In the rows, zero is written as 128.
A state moves one step at a time under one of 6 hidden systems, and each row is a state written as 26 numbers. Each run below is a few steps of one system.
trace 1, Z:
[[174 102 111 103 122 124  93 111 128 112  76 130 128 156 119 155 126 151
  145 118 153 125 110 150 132 150]
 [176  91 127 144 116  99 147 123 102 126  96 119 133 157 125 120 122 123
  170 107  87 128 111 149 110 138]
 [150 134 119 145 109 141 155 130 103 118 157 128 154 136 151 142 147 108
  145  96  87 166 134 134 104 167]
 [136 163 115 124 112 132  84 121 125 100 148 126 168 147 116 144 155 105
   95 127 111 166 137 115 117 147]
 [169 134  93 111 135 111  72 114 124 108 130 129 108 142  91 146 144 162
  116 145 135 137 117 128 125 148]
 [158  87 109 145 132 101 132 117  96 122 114 129  91 142  74 123 126 137
  172 156 114 119 125 130 109 154]
 [138 108 126 173 107 129 155 126  94 129 167 132 109 124 123 123 138 109
  173 130  88 145 163 114  97 138]
 [119 145 125 150 106 165  96 111 125 118 172 140 139 128 134 144 150  99
  132 133 138 163 181  94 113 140]
 [149 125 117 118 121 137  42 104 142 130 129 138 115 148 107 142 142 138
  121 137 164 131 152 107 134 102]]
trace 2, X (9 x 26):
[[111  99 123 117 119 150 138 116 132  82  86 134 101 100 117 159 107 143
  160 175 187 124 153 147 115 180]
 [130  94 139 122 116 115 171 152 140 109 106 116  82  82 132 123  79 156
  158 160 143 130 153 156 121  84]
 [ 84 112 132 116 116 122 212 149 128 120 139 137 105  95 145 128 127 114
  151 118 143 144 124 171 119 138]
 [ 67 142 157 146 101 146 156 120 136 112 131 135 124  74 166 128 127 102
  123 140 139 122 173 123 105 114]
 [ 96 119 136 124 125 164 120 111 160 111 112 141 100  89 173 126 147 158
  135 130 195 102 144 136 117 145]
 [109  94 153 111 124 134 139 135 169 121  77 121 125 123 147 105  96 130
  140 142 182 107 129 152 137  85]
 [105 127 144 106 129 127 189 168 171 127 127 116 143 107 173 101 114 135
  118 106 139 133 105 168 137  96]
 [ 67 159 152 125 121 151 171 145 161 105 129 122 179 102 168 116 131  96
   95 130 140 135 129 131 122 144]
 [102 160 138 132 134 171 112 133 176  88 126 110 150  88 167 115 123 157
  100 165 164 116 148 109 119 151]]
trace 3, G:
[[ 78 136 148  85 125 109 127 115 141 128  89 150 100  95 129 140 130 129
   89 125 169  98 118 159 138  81]
 [ 76 144 149 103 136  95 162 110 119 116  63 132 137 105 130 133 129 117
   94 127 128  78  82 155 125 147]
 [104 150 158 129 126 137 177 131 129 101  74 111 181  99 175 138  95 112
  108 137 101 104 124 130 117 148]
 [120 145 140 110 108 168 142 138 143  88  98 117 174 101 159 179  82 111
  122 157 147 156 171 132 129 140]
 [109 141 119  96 109 123 116 131 134  71 119 132 120  92  93 171  95 123
  110 185 159 165 170 142 118 120]
 [ 99 141 107 115 133  93 159 128 108  77 131 127  92  90  72 139 125 144
  117 187 126 136 124 147 103 173]
 [105 122 133 168 135 127 201 134  95 107 139 118 118  94 111 117 115 122
  160 172  93 117 139 108 103 188]
 [117 103 135 170 117 176 185 140 118 129 157 129 114 105 155 131 104 122
  189 150 141 143 185 105 117 148]
 [ 99  87 133 130 107 156 128 122 135 139 150 154  75 112 118 135 120 116
  173 147 196 150 183 130 128 100]]
trace 4, F, 9 rows:
[[164 106 101 116 120 139 101 121 114 113 121 137 137 165  85 168 119 115
  155 147 151 165 144 122 132 160]
 [132 124 113 100 106  91 149 135 107 131 146 150  96 120 116 151 145 121
  123  96 116 165 121 177 122  99]
 [116 127 122 142 132 129 156 104  94 129 130 147  99 112 128 137 171 136
  141 113 117  99 108 131 108 198]
 [155 107 146 174 114 115 134 120 105 126 111 115 116 115 134 110 114 130
  162 139  76 103 155 110 100 106]
 [176 107 108 151 122 165  97 132 132 137 166 123 122 147 131 130 126 146
  168 134 140 159 165 101 128 128]
 [125  95 129 113 104 127 116 124 125 151 134 157 111 157 112 142 140  90
  152  98 160 160 141 147 135  92]
 [109 136 135 116 126 133 152 113 121 161 137 150  99 112 171 138 167 136
  121  72 133 103 105 143 132 130]
 [136 118 151 156 138 137 130  94 111 146  74 124 135 127 159 122 127 128
  146 114 107  66 118 105 123 139]
 [195 123 126 135 132 145  98 135 135 141 114 107 151 144 145 140  93 151
  144 130 103 128 147 101 139  92]]
trace 5, X (9 x 26):
[[131 150 126 135 165 168 122 135 132 222 193 136 126 145 145 128 131 131
  117  94 130 122 134  65 182  76]
 [110 148 127  94 160 175 108 108 127 191 121 153 162 171 114 178 127  95
  102  98 172 124 109  94 195 129]
 [149 164 134  96 165 147 108 122 128 178  97 120 160 136 145 171  85 149
   86 118 110  93 111  91 186  79]
 [160 140 119 103 170 151 163 138 116 155  89 112 180 156 141 166  96 135
  117 109 108 115  79 114 173 171]
 [178 150 124 129 136 151 144 150 118 124 112  96 201 140 141 170  67 118
  127 148  76 150 144  96 147 135]
 [174 157  89 105 131 148 126 143 119  89 143 113 158 122 127 190 104 156
  118 147 116 176 139 128 130 184]
 [151 139 109 109 127 108 119 126 106  77 104 116 128 111  74 176  88 139
  120 197 114 148 147 129 118 153]
 [157 118 101 133 136  94 165 136  96 101 136 117  77  97  84 138 115 174
  152 172  94 129 124 141 104 160]
 [121  93 122 162 113 112 177 124  81 122 147 132  89 120  82 130 120 107
  181 156 105 142 154 129 101 157]]
trace 6, D, 9 rows:
[[107 140 112  72 131  74 117 100  96  94  76 150 112 126  52 184 130 116
   91 151 135 127  89 167 136 160]
 [126 109 143 151 124  73 206 137 101  87  91 107 102  87 119 102 107 142
  149 161  72 100 107 160  88 150]
 [115 148 143 144  99 152 152 116  94  79 107 122 178 105 133 182 100  80
  139 164  99 153 178 110 100 184]
 [137 127 134 132  84 135  96 126 143  83 132 123  93  71 148 147 106 155
  136 170 143 151 206 135  96  76]
 [189  87  90 101 116 141  94 124 124 105 115 139  93 150 101 176 120 164
  177 140 176 164 143 158 126 162]
 [142  50 139 155 104  96 114  97 112 132  77 146  91 167 106  94 152 105
  193 113 132  99 121 153  99 119]
 [147  94 150 171 109 166 159 130 134 135 107 115 179 147 197 107 130 101
  180  89 114 125 135 127 107 157]
 [116 141 156 121  96 171  76 118 171 128 115 134 176 131 198 132 138 103
  107  92 160 138 167 121 129  81]
 [156 126 108  75 135 132  92 151 189 127 132 124 121 138 158 118 138 179
  106  98 181 149  97 170 150  91]]
trace 7, D (9 x 26):
[[ 46 158 136 124 121  91 141 113 127 112 170 151  66  69 107 104 179 129
   86 140 141 119 131 136 103 113]
 [159 157  87 135 166 150 132 124 120  97 143 108 115 100 119 145 137 200
  122 167 120 113 113 103 118 228]
 [147 126 139 149 130  94  82 104  97 117  81 115 142 141  65 127  94 111
  123 191  86  99 148  81 124  94]
 [162  96 124 144 117 132 198 172 112 145 154 111 125 123 121 144  55 124
  184 153  98 176 169 128 138  90]
 [ 93 109 125 127  97 153 128 104  94 148 165 177  89 121 114 175 152  83
  160 115 168 167 178 127 127 133]
 [155 109 117 149 128 149 105  96 127 141 137 143  55  98 172 123 176 196
  162  99 153  84 137 132 101 158]
 [192 114 131 132 141 146  63  89 117 147  60 122 165 181 139 149 125 136
  139 102 116  88 107 100 142 144]
 [155 103 162 125 115 104 141 150 142 166  93 113 168 155 158 105  87  97
  136  92  90 124 122 140 147  23]
 [ 96 140 132  84 115 144 180 159 142 151 163 147 157 134 160 154 134  84
  118  70 149 186 115 172 153 113]]
trace 8, Z (9 x 26):
[[167 192 125  93 142 127 156 170 126 152 147 105 208 134 163 176  86 117
   71  89  58 171 111 121 168  82]
 [126 185 100  44 143 103 148 136 104 102 100 140 144 110  96 221 108 139
   57 130 125 152  84 168 163 161]
 [131 158 128 111 140  48 152 114  84  85  74 113 104  83  85 146 115 161
   83 170  58  85  89 152 104 144]
 [136 143 119 164 135 135 196 139 100  75 135  95 100  52 140 134  99 184
  147 192  78 109 153 114  85 198]
 [117 152 126 153 108 148 145 164 147  70 180  94 155  85 118 124  76 117
  128 217 109 181 211  90 102 118]
 [111 131 115  90  93 129  85 144 161  83 170 141  83  82 113 153 113 147
  113 174 194 191 202 153 121  62]
 [ 87  77 149 110  92  97  85  94 148  90  61 152  66 107  99 117 135 127
  145 160 206 101 153 168 102  89]
 [125  60 171 180 103 138 126 106 152 121  72 125  90 110 193  64 142 148
  196 109 153  63 142 147  85 107]
 [136  95 160 171 112 204 143 142 183 140 120 110 194 162 216  81 120  95
  182  97 158 137 153 112 123 132]]
trace 9, C:
[[220 152 103 104 150 116  99 132 117 147 110 106 138 135 153 168 107 190
  105 101  70 117 102 129 150 105]
 [162 114 131 124 115  79 140 131  68 166 117 132 139 160  81 161  92  76
  137 113  55 151 134 125 145  56]
 [ 97 183 133 110 105 106 169 129  92 122 159 146 154 108 153 169 163  84
   78  73  69 162 120 153 116 133]
 [104 164 123 130 116 130  77  65  80 111 115 160 108 105 108 191 169 118
  101 133 124 103 152 102 106 172]
 [181 158  99 130 120 108  68 121 124  96 161 113  81  89 120 140 135 200
  105 162 100 137 162 115 102 105]
 [208  94  87 124 113 104 143 149  91 121 164 124  96 148  76 162 103 144
  179 143  97 190 151 149 121 131]
 [103 104 128 139  90 115 181 142 101 145 197 156  90 117 124 130 156  84
  160  95 116 185 154 159 104 115]
 [104 128 125 136 111 160 131  87 110 131 147 171  83 105 171 153 198 136
  145  76 164 115 134 143 104 194]
 [169 103 127 154 120 138  61  88 135 141 114 136  63 112 158 114 163 194
  156 118 151  73 153 114 105 105]]
trace 10, G (9 x 26):
[[125 139 152 155 152  86  50  71 118 160  78 130 121 144  98  85 158 128
   91 122  89  35 102  81 127  75]
 [184 130 122 102 164 131 168 156 152 152  89 102 154 135 199 116 119 195
  123  70 106  93  53 163 153 140]
 [156 130 153 120 118 140 106 129 121 164  91 121 230 190 131 160  82  46
  120 102  90 148 136  97 165  69]
 [149 198 104  72 113 128  78 146 157 105 176 128 147 107 163 173 142 155
   53  97 131 188 141 150 141  85]
 [151 157  98 102 148 106  54  78  92 105  98 144 132 155  57 178 156 133
   92 148 122 115 100 112 132 189]
 [198 151 109 152 152  92 137 140 108 105 124  81 126 106 126 114 109 201
  122 159  36 102 106 114 106 139]
 [206 104 101 140 139 158 181 156  91 156 150 116 168 174 121 173  83 115
  187 121  82 181 134 113 151 165]
 [159 140 113 140 100 140  99 138 107 153 216 140 114 133 115 159 128 109
  137 123 101 201 200  94 134  59]
 [148 125  82 112 131 121  79  96 101 150 186 170  45 137  93 159 197 171
  136 100 163 143 124 134 128 152]]
trace 11, F, 9 rows:
[[193 133 122 148 104 117 108 114  95 150 155 136  77  99 167 148 147 173
  146  87  75 126 157 130 106  86]
 [179  76 115 152 129 150  87  88  98 152 109 152  97 175 102 143 152 131
  196 113 153 111 137 111 123 171]
 [178  90 129 132 112 103 140 135 102 183 138 144  94 147 145 138 127 125
  165  64  95 140 126 153 137  58]
 [155 126 117 143 135 166 125  95  89 181 140 157 126 161 148 168 164 121
  156  68 122 117 120 108 143 178]
 [156 117 148 146 109 109 100  87  79 170  91 147 110 133 141 160 128 113
  144  85  83  96 145 114 128  73]
 [202 118 102 127 146 152  84 100 105 169 126 137  94 144 136 171 137 180
  151 102 126 104 128 105 146 134]
 [183  83 121 116 130 107 118 109  85 179  93 145 110 178  94 166 114 113
  170  99 116 121 112 138 152 100]
 [176 136 104 116 137 126 149 123  80 182 151 144 111 143 135 183 140 139
  134  69  82 138 109 129 155 132]
 [153 126 124 140 125 120 114  80  53 161 109 155 113 142 103 185 141 105
  146 106  86 106 134 104 126 149]]
trace 12, C, 9 rows:
[[149  77 126 128 140  90 145 148 157 150 130 124  91 156 121  52 149 155
  157 103 145 110  76 163 128  97]
 [138  93 140 164 145 135 170 130 126 170 120 121 160 176 155  80 151 105
  172  77 103 102  81 116 128 159]
 [117 139 161 152 132 173 102 110 147 174 124 127 183 159 181 113 144  97
  116  85 127  97 136  78 145 107]
 [152 156 128  83 144 145  63 114 159 151  91 129 167 156 152 161 120 139
   82  95 154 112 105 122 172  93]
 [149 132 127  88 145  59  97 124 125 137  86 123 143 159  79 126 115 123
   88 121 102 116  76 149 150  72]
 [125 158 128 135 137  70 161 138 100 117 132 112 171 143  93 113 139  95
   91 126  47 133  83 130 116 147]
 [ 99 176 127 161 133 145 124 110  95 122 166 130 173 126 103 150 140  80
  101 150  87 143 152  68 121 173]
 [117 181 103 107 132 157  79 123 132 115 184 137 119 100 111 178 130 149
   85 164 157 163 173  87 145 131]
 [146 119  84  84 141 102 117 134 118 118 159 141  57 113  60 159 119 176
  125 167 163 155 132 145 145 119]]

Which system made each run below?
trace 13, 2 rows:
[[166 140 116 163 148 203  92 115 142 105 128  96 148 114 144 147  95 176
  152 192 144 113 181  54 125 188]
 [192  94 112 121 117 131 105 161 138 135 146 108 138 156  86 144  59 129
  164 170 129 191 181 112 153  46]]
 | Z
trace 14 (2 x 26):
[[101 148 131 104 117 157  97 113 138 136 147 149 123 113 145 167 142 118
  102 116 168 139 158 115 143 103]
 [144 129 106  85 139 104  96 117 135 114 107 138  85 114 106 148 139 182
  110 129 156 111 102 159 133 124]]
 | C
trace 15, 2 rows:
[[162 139 146  94 112  67 114 143 135 127  84 116 194 169 136 125 120  93
   88  74  71 142  80 173 139  61]
 [104 153 133  93 107  84 193 176 140 109 165 128 164 121 149 113 143  94
   91  79  85 193  87 193 119 102]]
 | D
trace 16 (2 x 26):
[[116 174 101 110 169 144 136 130 133 142 165 127 111 105 124 147 140 175
   90 134 146 119 100 107 150 167]
 [111 118 137 132 157 144 133 112 119 136  89 121 148 142  83 134  89 109
  135 181 140  89 129  81 150 142]]
 | X
trace 17:
[[158  89 149 153  89 115  47  79 106 158  94 153  87 145 127 133 144 110
  164 100 124 104 175 117 109  46]
 [205 136 112 103  98 101 114 144 137 114 130 119 140 134 188 137 159 162
  118  47  83 161  97 193 108 108]]
 | C
trace 18:
[[127 135 117 100 123 175  96 123 148 135 141 145 128 127 149 170 124 133
  122 120 191 150 156 121 153 121]
 [117 137 134  74 141 112 122 122 144 130  79 131 126 116 119 159  99 143
   93 140 157 112 111 147 159  87]]
 | X
trace 19, 2 rows:
[[179 123 102 137 166 160 159 150 135 151 160 105  75  85 152 131  93 226
  157 160 130 103 141 104 146 126]
 [137 113 124 110 142 134  94  86  81 169  89 158 128 176  60 191 112  89
  140 135 145 114 130  92 166 126]]
 | D
trace 20 (2 x 26):
[[117 164 122 150 134 135  87  60  60 111 100 139  99  88  82 200 124 136
  110 187 104  80 172  66 109 183]
 [183 169  96 127 119 122 113 156 124  98 189  99  92  61 128 155  89 202
  108 185  86 166 190 111 118  79]]
 | C
trace 21:
[[ 68  72 137 158 111 183 121 106 141 111 130 153 123 146  96 111 138  74
  192 170 222 145 179 102 112 183]
 [ 73  95 144 140 116 113 124 138 181  95 146 119  59  74 123  48 135 164
  137 181 194 109 157 141  98  79]]
 | G
trace 22 (2 x 26):
[[193 106 117 116 144  58 150 127  72 149  85 119 103 143  67 152  79 150
  143 141  56 110  93 142 142  91]
 [161 147 120 129 124 104 209 163  77 165 178 126 148 130 146 155 124 102
  131  69  31 174 108 146 134 120]]
 | G
trace 23, 2 rows:
[[141 166 127 120 135 104  90 124 130 105 123 110 146 117 104 137 117 141
   83 164  94 128 135 105 127 102]
 [149 128 101 131 159 112 137 122 116 118 124 120 116 137  92 116 142 161
  131 149 122 111  87 122 126 189]]
 | X
trace 24, 2 rows:
[[119 128 152 148 119 161 157 135 129 162 136 130 130 106 178 139 107 118
  144 112 121 121 165 107 137  85]
 [111 115 132  95 116 149 113 110 134 148 114 158 104 124 139 170 131 122
  133 107 188 130 144 145 149 104]]
 | G
